In the data rows, 128 means zero.
Here are some points:
[146 146 170  79 144 148 132 104]
[116 142 132 119 123 131 133 109]
[118 133 150 116 103 106 137  69]
[112 169 107 105 124 114 133 141]
[102 144 172 120 112 116 174 109]
[102 129 122 121 101  74 131 108]
[199  25   6 239 211 203  19 226]
[ 92 175 120 119 172 120 141  75]
[113 143 177 120 109 115 133 150]
[113 150 182 120  68 114 133 109]
[124 144 140 116 112 126 165 104]
[ 69 173 145 131  88 118 183 121]
[118 147 171 142  93 120 133 107]
[138 154 150 124 128 132 144 109]
[ 80 178 179 140 112  94 167  85]
[115 134 153 119 113 117 133 115]
[ 56 151 131 118  53  57  79 112]
[109 135 170 125 106 111 131 111]
[114 133 138 124 111 116 167 101]
[204 135 138 116 202 235 127 116]
[ 67 135 167 119  71  75 139 103]
24 more points follow, each with its number after it:
[115 137 125 138 113 102 138 150] 0
[ 65 142 155 102  62  67 133 106] 1
[131 134 114 122 195 123 130 102] 2
[115 145 155 119 105 117 133  89] 3
[111 140 134 119 109 103 150 103] 4
[143 139 145 126 115 154 160 141] 5
[234  40   0   0 232 236 210 225] 6
[104 150 144 142 143  87 133 104] 7
[115 112 140 160 113 117 120 164] 8
[219  33  25 255 216 206   0 222] 9
[106 164 134 111 104 108 134 147] 10
[202  31  61 228 199 230  18 228] 11
[120 135 124 117  90 125 122  92] 12
[130  99 122  84 134 118 157 172] 13
[216 138 124 117 207 239 137 118] 14
[144 125 124 129 138  89 128 124] 15
[ 79 153 132 119 121 115 133 128] 16
[109 114 130 120  97 111 132 116] 17
[136 100  94 167 153 139  98 178] 18
[124 156 141 118 103 108  95 137] 19
[162 141 134 119 164 167 134  77] 20
[116 142 125 117 121 118 151 148] 21
[ 55 157 101 128 101 106 137 152] 22
[195  33  47 219 146 172  31 222] 23
Which of these numbered points is nearest to each point below by angle, seen from the average point of the first points? Its number follows each.
[106 108 155 129 123 109 133 104] > 17
[127 166 150 125 125 146 147 143] > 5
[110 139 174 159 108 107 132 117] > 8
[127 107 140 145 121 125 157 107] > 23
[130 115 138 100 170 119 144 154] > 13
[100 100 105 156  66 116 100 133] > 17
[117  89 127 125 114 169 115 125] > 11
[176  82  31  61 173 161 167 209] > 6
[139 108 101  34 157 162 191 195] > 6
[127 139 142 119 120 115 135 106] > 15
[150  92 108 184 134 158  96 165] > 23
[137 142 146  76 143 147 134 106] > 20
